[[134 114 126 153 150 121]
 [132 112 119 145 153 126]
 [136 132 126 138 143 125]
 [134 121 132 142 138 126]
 [135 108 121 146 140 126]
 [132 111 127 139 136 118]]
Indices start at 1.
The entry in row 2 and column 1 -> 132
The top-right entry: 121
Report the entry at row 3, column 1.
Answer: 136
The top-left entry: 134
The entry in the bottom-left corner: 132
The entry in row 2 and column 2: 112
The entry just right of the smallest entry is 121
Report the entry just right of 146.
Answer: 140
Report the entry at row 1, column 2.
Answer: 114
Report the entry in row 3 and column 3.
Answer: 126
Report the entry just left of the smallest entry.
Answer: 135

Questions about the table below. Counting starts at 1.
1) Which number is the entry in row 1 and column 3?
2) Which number is the top-right entry?
3) Which number is the bottom entry of the column that holds the smallest entry?
4) Which number is the entry in the bottom-right corner?
5) Which number is the top-left entry?
6) Which number is the entry directly above the smallest entry?
7) Which number is the entry just right of the largest entry?
8) Which number is the entry at row 2, column 1?
array([[124, 128, 127, 130, 127, 127, 124, 127, 130, 128, 125],
       [132, 142, 122, 153, 130, 110, 112, 123, 122, 132, 142]])
1) 127
2) 125
3) 110
4) 142
5) 124
6) 127
7) 130
8) 132

[[149, 114, 128, 112, 146, 106, 137, 110, 120, 143, 141, 144, 137, 108, 145, 113], [145, 139, 131, 125, 127, 110, 146, 105, 142, 118, 147, 145, 107, 128, 110, 148], [141, 119, 133, 117, 140, 127, 145, 130, 134, 120, 138, 131, 114, 129, 111, 113], [146, 122, 125, 108, 144, 107, 111, 122, 108, 138, 134, 148, 133, 151, 120, 119], [110, 131, 105, 106, 125, 124, 118, 133, 115, 105, 133, 150, 124, 141, 136, 150], [140, 110, 119, 137, 139, 140, 149, 111, 133, 143, 109, 118, 125, 148, 133, 132]]
Report the entry just right of the largest entry.
A: 120
Report the maximum.
A: 151
The entry just left of the largest entry: 133

grid =
[[143 135 130 135 131 130 114 138 150 146 114 130 124 148]
 [140 139 128 133 129 130 113 138 149 146 114 131 125 144]
 [125 134 122 129 125 131 123 128 128 129 134 122 130 123]
 [133 144 124 131 125 131 114 136 143 143 120 129 127 133]
 [146 126 135 136 136 128 119 136 149 143 113 131 122 154]
 [135 144 124 132 125 131 112 137 146 145 118 129 127 136]
 [129 143 122 129 123 131 116 133 138 138 125 126 129 127]
 [133 108 135 131 137 126 138 123 123 119 132 126 126 138]
 [140 123 135 132 134 127 126 132 139 135 118 132 124 146]
 [127 123 124 130 130 130 129 124 124 123 138 120 129 127]
 [125 129 123 129 127 130 126 126 125 126 136 122 130 124]
 [139 118 136 132 136 126 129 130 136 131 120 131 124 146]
 [133 144 124 131 125 131 114 136 143 143 120 128 127 133]
 [124 113 129 127 132 127 139 120 114 114 140 123 129 124]
 [130 143 122 130 124 131 115 134 140 140 124 127 129 129]]
The smallest entry in the last column is 123
The entry directly below the largest entry -> 136
Find the top entry of the column that holds the largest entry.
148
Find the bottom-right entry.
129
Find the entry in the bottom-left corner.
130
Find the entry in the top-left corner.
143
Find the entry just left of the largest entry.
122
Find the first entry of the smallest entry's row.
133
Find the 3rd entry on the diagonal from the top-right corner.
122
The 2nd largest entry: 150
The entry directly above the smallest entry: 143
Find the bottom entry of the column that holds the smallest entry.
143
The 2nd smallest entry is 112
Find the entry directly below the smallest entry.
123
Find the smallest entry in the last row.
115
The minimum: 108
The entry directly above the largest entry -> 133
The last entry in the row that holds the largest entry -> 154
Find the last entry in the row that holds the smallest entry.
138
Find the second entry on the main diagonal.
139
The fourth-last entry, reading row by row: 124
The entry directly below 150 is 149
The 2nd entry from the end, reading row by row is 129
Find the fifth entry, reading row by row.
131

B =
[[122 126 128 127 123 129 126 129 131]
 [121 138 147 117 118 128 119 107 110]
 [129 130 130 127 127 127 134 128 125]
 [140 125 135 122 125 124 121 130 123]
 [126 126 129 125 128 131 129 130 133]
 [125 134 119 125 139 150 121 123 133]
 [125 127 140 131 120 120 131 121 122]
 [137 128 124 140 123 116 134 141 140]
 [144 116 139 123 119 130 125 122 131]
 [146 110 154 126 113 116 120 122 135]]
Which number is the top entry of the column that holds the largest entry? 128
The 1st entry in reading order: 122
The second largest entry: 150
Which number is the entry in the top-right corner? 131
The entry directly above 118 -> 123
The entry just right of the smallest entry -> 110
The third entry on the diagonal from the top-right corner: 134
The bottom entry of the column that holds the smallest entry -> 122
The last entry, reading row by row: 135
Which number is the 5th-last entry, reading row by row? 113
Which number is the entry just right of 144? 116
The bottom entry of the column that holds the largest entry is 154
The smallest entry in the first column -> 121
Which number is the entry directly above 144? 137
The top entry of the column that holds the smallest entry is 129
The 4th entry from the end, reading row by row: 116
The fourth entry in reading order -> 127
Which number is the entry directly below 150? 120
The 2nd entry, reading row by row -> 126
Which number is the entry just right of 147? 117
Which number is the entry just left of the smallest entry? 119
Which number is the bottom-left entry? 146
Which number is the second entry on the main diagonal? 138
Which number is the minimum? 107
The entry just left of the largest entry is 110
Which number is the 3rd entry from the end, reading row by row? 120
Which number is the largest entry in the last column? 140

Read these off the table that follows. Counting starts at 1.
1) Find the entry at row 2, column 2.
2) Find the entry in the top-left corner.
3) Find the entry at row 1, column 3.
4) Find the entry at row 3, column 2.
5) Find the top entry of the column that holds the smallest entry.
6) Find the bottom entry of the column that holds the largest entry.
7) Find the entry at row 3, column 1.
8) Find the entry in row 1 and column 2.
[[139 129 136 124 153 111 134 130 143 133]
 [137 142 138 139 128 121 107 126 128 135]
 [140 142 136 141 128 134 125 126 125 116]
 [139 135 132 127 147 120 126 131 139 131]
 [137 139 127 129 146 127 118 133 130 127]
 [137 139 128 129 146 127 120 133 132 129]
 [139 133 133 127 149 119 129 132 138 133]
 [152 150 138 147 132 146 129 126 130 108]
 [136 139 130 135 129 126 119 129 128 127]
 [135 140 128 135 137 128 117 132 128 126]]
1) 142
2) 139
3) 136
4) 142
5) 134
6) 137
7) 140
8) 129

[124 127 135 130 117 101 121 113 108 104 116 109 105]
Which number is the 1st entry from the right?
A: 105
The entry just right of the centre entry -> 113
The entry just right of 101: 121
The third entry from the right is 116

Read these off the array that follows. Indices start at 1.
1) Give the entry directly above the largest entry.
2) Give the entry at row 1, column 3.
3) Give the entry in the bottom-left corner.
4) Give the entry at row 1, column 2.
5) Give the entry in row 3 and column 1.
6) Give the entry in row 3 and column 3.
7) Give the entry directly above 146.
8) Give the entry in the bottom-right corner.
[[128 137 129 135 121 130 133 122 135 135 120 123 119 123]
 [132 125 132 129 131 121 132 119 114 118 129 124 107 133]
 [118 126 125 127 124 131 116 126 137 134 123 138 139 115]
 [128 128 127 131 123 123 143 132 131 125 135 119 123 132]
 [113 124 127 128 128 130 150 134 115 132 156 121 128 128]
 [ 99 121 127 122 131 132 131 131 127 132 146 118 125 117]
 [103 133 116 136 129 128 132 119 117 131 124 135 154 119]
 [131 131 119 132 130 113 128 130 127 129  99 135 157 135]
 [127 123 137 134 124 128 139 125 131 116 124 105 109 131]]
1) 154
2) 129
3) 127
4) 137
5) 118
6) 125
7) 156
8) 131

Read these off the table that follows. Counting starts at 1.
1) What is the entry at row 1, column 1?
2) What is the top-right entry?
3) What is the entry directly above the smallest entry?
4) What is the entry at row 2, column 2?
5) What is the maximum?
6) What is the bottom entry of the column that holds the largest entry?
7) What is the entry at row 1, column 2?
8) What is the entry at row 2, column 3?
[[130 122 127 141]
 [153 129 113 139]
 [142 114 121 131]
 [121 123 144 141]
 [129 128 129 138]
 [151 111 129 120]
 [141 120 120 130]
 [152 127 115 131]
 [146 124 118 134]
 [145 119 123 126]]
1) 130
2) 141
3) 128
4) 129
5) 153
6) 145
7) 122
8) 113
